Rotation paths and how fast each direction turns (deg/step)
Each turn is a multiple of 5 degrees from 10 to 175, or 0.
Each row of a path follows its step; steps can be skipped.

step 0: [ -4.4  15.9  -1.1  -3.1   8.1   9.3  -8.5 -17.0 -14.8   1.5  -1.6   5.3
 -19.3  -5.6  11.1   8.6   6.5  -4.2  16.6  20.4 -12.4   2.9  22.4  -2.3
   9.5  -4.8  -4.6  10.2 -14.3 -13.6   7.7   4.4  -8.0   4.9   1.0  25.8
  12.6 -18.7  -9.4   0.4   3.6  16.3  -5.8  10.1]
step 1: [-13.0   3.1  16.2  -4.6  -0.8   3.5   4.4   8.1  10.7  -5.7   8.3 -16.8
 -12.2   6.8  -3.6  -9.3  -9.9   9.6  14.3 -15.4   7.7  22.7  -4.5 -19.0
   7.4   8.2   4.0   6.3   0.7  10.2  -7.4   9.3   4.8  13.0  13.2  18.8
 -15.6   2.3   0.7  22.8   0.6   6.3 -20.2 -11.6]
step 2: [ -6.5  11.2   4.5  -0.8  12.0  19.8  -0.1  -1.8  24.1   6.5  -3.3  -5.5
   1.5  15.8   8.4  -1.7  13.3   2.4   7.3  24.6   4.6  -0.8  11.9   2.2
  -4.4   3.9  -3.7  23.8 -30.6   4.5   4.0   5.0  -8.5 -12.6 -15.8  -7.3
  -2.7 -14.5   5.4  -1.6  18.2  -7.6  -1.7  -6.2]
step 3: [-24.2 -10.5  -4.1   6.5  10.8  14.1  -4.1  -7.2 -15.2  -5.3   8.9 -12.7
 -11.6  13.3   1.0  -4.0  -2.7  -1.3  -3.2   8.6  -8.0  -0.2   8.9   7.6
  13.5   1.3   0.0   3.2  -4.6 -23.5  -8.8   7.2  20.8  15.4  25.2   8.9
   8.8 -11.0 -16.9   5.4   0.9   5.5 -22.4  -4.2]
step 4: [ -1.4  26.0  22.7   3.6  22.4   0.5 -10.6  16.7  10.0   1.9  10.9   2.9
  -8.4   8.9  10.1  -9.6  -7.7   0.8   7.9  -0.1 -17.2   2.9   5.9 -10.3
   1.4  12.5  11.4  -7.5 -20.6  13.8   5.9   6.0  -1.9   0.8 -12.5  20.1
  -3.5   5.1  -4.3  15.9  -8.9  -8.0  -0.3 -16.7]
step 5: [-33.0 -18.0  -3.9   0.0   4.7  13.1  -3.2 -12.4   9.4 -11.8  -0.7 -10.1
 -15.9   7.7 -14.6 -10.5   6.4   5.1  -8.1   8.8   6.9  -6.8   9.9  -3.6
  15.9  -6.8 -11.3   6.2 -17.0  14.9   5.5  15.5 -17.1  -3.3 -10.2  -8.7
   9.6   2.8   4.4   0.5   7.7   8.4 -17.2 -10.2]
step 6: [  2.1   1.2  10.8  21.5   7.6  16.6  -6.8   5.8  -7.8  15.6   1.4  -1.4
 -12.7   0.4  -0.8   9.7  15.3  -1.4 -10.6   6.2  -4.6  -4.0  12.9 -12.8
   6.3  14.6 -12.9  -0.4 -18.5 -13.5 -10.4  -1.6  17.5  15.0  -0.7  24.6
  -5.3 -16.3 -13.8  17.1   8.9  11.9   9.2  -2.6]
step 7: [-15.9  12.8  13.1 -20.0  13.2  -9.1   0.1  -8.2  -3.6  -5.2  -6.8 -24.0
 -14.7  18.7  13.1 -11.0  -2.9  10.4  -3.7   2.9   3.9  29.8  13.2 -14.7
  15.3   2.9   7.7  -7.0  -8.3  -6.3  12.7   6.4 -13.3   5.4  -3.3   1.2
  -5.7  11.6  -2.4   5.0  -7.5   4.1   1.9  -8.8]
step 8: [ -7.6 -10.0  13.6  16.1  18.5  22.3  -5.4 -15.0  23.5 -11.0   9.9 -19.0
  -3.9  -7.6  -6.1  14.7   4.6  -8.7  17.1   8.4   8.9  -8.1   0.9 -13.2
   2.7  -2.0 -14.5  20.9 -13.8   7.6   7.8  -0.4  -3.4  -5.3  -1.2  18.1
   5.1  -8.6   1.3  -4.8  -7.3   4.6  -1.7  -2.9]
step 9: [-14.3  11.0  -9.0  -8.8  -9.3   7.5   5.5  10.7 -15.1  14.7   0.2   4.2
 -12.7   5.1   9.2  -0.4   9.8   9.1   8.1  -0.8  -1.4  15.9  20.3  -8.5
  26.1  -5.2   1.9  15.4 -20.0   4.6  -7.8   0.2  11.1  17.8   4.2  14.8
  -5.6 -11.6 -18.7  -8.5  12.6   1.4 -13.8  -3.5]
step 10: [ -3.6  14.0  26.6  17.6  10.2  -8.1   2.2 -12.0  18.6  -6.8   7.9 -10.6
   0.1   8.5  -1.8  -5.5  -6.9  -1.0  13.1  15.5   1.4  26.0   0.1   3.5
  -3.6  21.0   3.2  -6.3 -14.2  -9.4   7.7  13.5  -9.5   0.7   4.8   3.7
  -3.5  -3.8   0.0  19.7  11.9   7.5 -19.3  -4.2]
step 11: [-22.0  -9.8  -7.2  -2.1  18.9  34.3   2.1   3.6  11.5  -1.8  -1.8 -14.5
  -1.9  29.0 -10.2   2.3   7.1   0.8   4.9   1.2  -5.3  -3.9  -1.3  -1.1
  15.2 -10.8  18.1  19.1 -17.7   9.8  -7.4   2.3   4.3  -8.0  -0.6   2.2
  -0.9  -2.6 -10.6   4.8  -2.1  -5.7   9.2  -5.6]
[ 8.4 -6.4 -6.7  1.3  3.5 -1.5 -1.2 -5.2 -3.8  3.6  0.6  2.1  1.5 -1.9
  4.6 -1.3  4.8 -0.6  2.3 -2.4  2.0 -0.7  8.8 -3.9  0.9  3.1  0.7 -3.7
 -4.0 -0.4  0.1  3.5  6.2  0.8  3.0 -3.7  2.0 -2.1 -2.3  0.4  3.7 -2.1
 -3.8  1.7]  115
[ 0.5 -8.7  4.1  5.3 -0.6 -4.2  0.1 -6.9  0.8 -7.6 -0.8  1.9 -3.4 -1.4
  3.3  4.4  0.0  0.6  0.5  3.7 -2.8  1.7 -0.7  2.5 -2.6 -8.5  2.6  3.1
  3.0 -1.2  1.1  0.8  0.0  3.1  1.3 -1.7  4.9 -1.9  0.8  4.6  2.9  4.0
  0.0 -6.1]  145
[ 2.1  1.2  2.6  0.0 -0.8  1.1  0.3 -2.3 -1.9  0.2  0.2 -5.5  3.4 -4.5
  6.0  1.6  5.5  0.4  0.2 -1.7  5.7  4.1  1.5 -8.1  4.8 -4.5 -4.6  0.3
  5.4 -1.2 -1.2 -1.0 -4.9  5.1 -4.7  2.7  0.9 -0.3  3.8 -0.4 -2.1  5.1
  4.1  6.5]  45
[ 2.0  1.0  1.7 -5.7 -3.9 -4.7  1.4 -5.8  1.1  1.3 -3.8 -4.5 -6.6 -2.4
 -0.5  6.0 -0.9 -2.9  3.3 -0.7  2.7  3.0  2.0  0.3  0.3  3.0  0.2  6.4
  2.6  2.6  4.4 -0.9  4.8 -5.7  4.0  3.5 -8.1 -4.5 -0.8 -4.8  1.2  1.5
  0.9  0.2]  45
[ 0.0  2.5 -1.6  3.5 -9.8 -0.2 -2.6  0.4  0.9 -1.2  1.2  6.9 -3.9 -4.3
 -7.3 -0.4  0.5  2.0  1.3 -6.1 -2.7  4.3  0.8 -2.8  0.2 -0.4 -1.2  0.3
 -2.0  6.4 -0.8  5.1 -3.3 -0.7 -5.4  0.3  0.0 -3.4  0.0  3.5  4.6  3.0
 -5.6  4.0]  85
[-5.0 -3.6  3.2 -0.3 -5.5  2.9  2.1 -4.7 -0.5 -4.2  4.9  1.1  5.1 -5.5
 -4.4 -4.2 -6.1 -1.2 -0.9  4.4  2.1  0.1  3.2 -5.2  2.3  7.9 -0.4  1.0
  4.5 -2.7  3.6 -4.4  6.1  1.1 -1.0 -0.6  0.9  2.9  1.7  3.7  0.9 -3.3
 -1.1  0.1]  160

step 0: [  4.5   8.2 -34.3   0.5  -5.6   9.1 -13.2  -0.9  -5.5   2.9 -14.0   0.0
 -13.4   1.6 -10.1  -0.6  -7.6 -10.9  -8.2   2.1   0.1  -3.5  -6.5 -14.4
  -7.3   9.1   9.6  -7.1   0.0   2.0   3.9   3.0  -8.7  -0.2 -18.8  10.9
  21.5 -17.4   0.1  25.5 -21.3   5.5   4.2  10.1]
step 1: [  7.8  15.7  -5.5 -10.8 -16.1  -3.7 -20.3  22.8   5.6   5.6 -12.6 -13.0
   3.6   9.4  -3.1  10.0 -10.3 -23.5   1.1  -1.7 -19.9 -10.5  -5.4   8.7
  -3.2  15.5  -0.5  -1.4  -9.7  -2.4  -2.3  -9.5  -8.3  -4.9 -23.9  10.6
  -6.4   6.8  -6.7  18.3 -15.1   8.1  -4.6   4.0]
step 2: [ -3.3   0.6 -12.5 -16.1  -7.8 -14.9 -22.9  10.1 -13.6   3.7 -11.0 -11.6
   0.1 -10.7 -12.9   2.3 -17.1  -2.2 -13.3   3.8 -12.0 -15.3  -5.4  -3.2
  -8.1  10.8 -12.6 -11.2 -21.3  -8.3   9.9  18.1  14.6  -4.7  -3.1  -5.7
   2.3  -2.6 -12.0   9.0  -5.4  -9.2 -14.4  17.8]
step 3: [ 11.1  -6.0 -16.4   4.5   2.0  19.4 -15.0   6.0  -5.5  -1.8 -13.4 -22.9
   4.9  15.5 -15.2  -1.2  -2.1 -16.2  -6.0  16.3  -1.1   4.2 -12.6   3.7
  -5.9 -10.7 -12.8 -23.3 -14.0 -17.0   0.8  11.0  -3.3  -5.7  -2.6  -2.9
  15.9  -2.5 -11.8  10.4 -17.9  -2.1   1.9  11.6]
step 4: [  0.0  14.0 -11.0  -3.6  -0.5  11.2 -21.6  26.7  -5.6   5.7 -23.5  -3.6
   0.3  13.4   2.1   7.5 -13.3  -8.5 -19.0   4.4   9.3 -14.9 -11.9  -8.9
   6.3  11.3  -3.7 -15.2   1.1 -10.0  11.2  -6.2   4.6  -4.7  -7.2   9.7
   8.4   4.0   5.3  13.4 -11.9  -7.6  20.3  -9.4]
step 5: [-14.0  16.7 -13.1  -8.9   5.7  -7.9 -17.6   3.6 -14.5   2.7 -18.2 -19.0
  -2.0  -6.8  -9.0 -20.4 -16.8 -21.0  -5.2   5.4   7.4 -20.9  -4.4   4.8
  -3.6   5.9   9.5 -10.4  -7.1  -6.1  -0.5  -9.3   4.6  -6.9 -16.3  -3.3
  -2.8  -1.9 -10.7  15.8  -1.6  17.9   6.0  10.7]
step 6: [  7.2   5.2  -9.9  -0.9 -10.2  -3.9 -16.9  10.8   3.4   9.3   0.7 -13.5
  -9.8  11.5 -18.0 -11.5 -14.4  -2.0   2.0  21.7   1.7 -10.1 -23.1  -6.0
 -14.7  16.2   5.6 -15.7 -11.3 -21.1 -12.6   7.5   1.0  -1.1  -6.0  11.3
  -3.3   9.1   4.9  14.7  -1.3  -2.4 -10.8  20.7]
step 7: [  7.3   7.6 -29.9  -2.6 -14.1  -4.4 -11.9   3.6  -5.2   5.0  -3.5 -11.8
  19.6  10.0   7.7   6.9 -14.5 -11.3  -5.3   1.1  10.3  -7.3 -17.8 -11.2
   0.7  -1.6  -3.2 -14.5  -7.0  -6.7  11.1  14.9  -6.1  -5.6 -28.2   4.7
  15.0  -8.0   4.6   5.5   3.5 -11.5   1.0  15.3]
step 8: [ -5.2  -2.6 -13.1  -5.3  -1.5  -4.5 -22.2  24.6  12.3 -10.8 -17.0 -16.3
  11.5  10.6  -3.7  -4.5  -9.8 -10.8  -5.1   4.5  -1.1  -1.9  -8.6   7.3
 -10.8   1.9  -1.1   4.9 -10.7  -3.2   6.1   1.8  -0.6 -34.7  -9.6   2.5
  -3.1  -7.8  -6.3  21.1  -2.9  -1.4  20.8   7.0]
step 9: [ 12.7  -2.6 -23.4 -12.6   4.9  -1.3 -24.5   1.7  -3.7  -1.3  -2.8  -3.3
  -3.2  -6.2  -5.6 -15.7 -20.3 -15.4  -8.0  12.4  -1.2  -5.4 -10.3   9.1
  15.1  16.5 -11.0 -11.3  -2.9 -17.2   6.0  -9.4  19.0 -11.3   3.3   0.6
  -9.0   1.9   0.6  19.4  -2.4 -12.5   2.5  15.7]
step 10: [  2.3  -3.9  -6.4  10.6  -6.1   2.7 -11.7   2.5  -2.2  17.1 -16.3 -22.2
  12.5   4.8  -5.8 -24.4  -3.6 -23.2   4.5  -2.8   3.1  -8.8 -27.4  -8.7
  -2.2  -1.9  -7.4 -14.9  -5.0 -26.5   5.8  -2.0   7.0  -4.2 -10.9  -5.6
   2.3  13.2  -8.2   3.2   5.5 -10.7   1.1   2.7]
step 11: [ -1.1  -5.6 -17.1   9.1  -9.1   5.0 -14.2  10.9   0.3  -0.5 -17.6  -1.2
   1.0   7.2   6.7  -6.7 -10.8  -0.4  14.4  13.4  16.7 -23.9  -7.9 -24.8
 -16.0   7.7   2.9  -8.8  -2.7 -11.1   2.2   5.6  11.4  -3.4  -5.8   4.0
   5.7 -11.3   1.3  17.1  -0.2  -6.2  26.7  13.2]
[ 0.3  0.4 -5.5  5.9  4.3  5.1 -1.9 -1.7  2.9 -5.1 -0.1  3.1  4.4  4.2
 -0.5  4.5  1.2  1.7 -7.6  1.6  4.7  0.0  1.3 -0.9 -4.4 -3.0 -3.5  3.3
 -0.8  3.3  1.6  3.9 -3.2 -1.6 -1.8  0.3  0.7 -2.4  5.4 -3.0 -4.6  1.1
  9.3 -1.7]  90
[ 0.5  4.9  6.3  1.3  1.6  4.7  0.3  1.4  4.0  1.9 -1.0 -5.6 -1.1  5.6
 -1.0 -3.2  4.5 -3.9  3.8 -2.6 -3.5 -2.2 -3.3  5.9 -5.4  1.8  2.9  1.3
  0.5  0.5 -3.4  3.4 -2.8 -8.9  0.4 -1.7 -2.5  3.5  0.0 -6.4 -3.8 -3.7
 -0.4 -2.7]  160
[-0.6 -2.8  3.5  1.5  3.1  7.6 -2.6  1.6 -1.0  3.4 -6.2  0.6  5.0 -3.3
  0.9  2.9 -0.5 -2.1  1.4 -1.6 -1.7 -1.5  1.7  3.8 -0.2 -3.1 -6.3 -2.4
  0.9 -7.6  1.9 -2.0  5.5  4.1  8.3 -6.7 -3.2 -4.0 -1.5  0.5 -2.4 -2.6
  2.1 -1.8]  55
[ 1.8 -3.1 -2.3 -0.3  0.3  5.1  0.2  1.1  2.5 -6.1  1.9  0.7 -8.5  1.8
  0.0 -3.8  1.7  0.6  7.8  7.7 -1.7  4.3  2.8  3.1 -1.0 -0.3  0.6 -2.3
  1.2 -1.1 -5.7  2.0 -1.3  0.7  4.7  0.9 -0.2 -4.7  1.3  6.5 -4.8  3.7
  2.6  5.6]  130
[-3.3  0.3 -1.2  2.2  0.5  1.3  2.7  1.0 -5.6 -0.2  1.4  2.2 -2.4 -2.0
  0.0  3.7  0.1  3.0  7.0 -5.7  8.6  1.9 -1.2  4.2 -1.4  0.0 -7.2  3.9
 -3.5 -4.1 -2.1 -2.2  4.8 -6.4 -4.1  3.1  2.8  3.7  2.6  2.5 -5.0  2.2
 -4.3 -0.9]  0
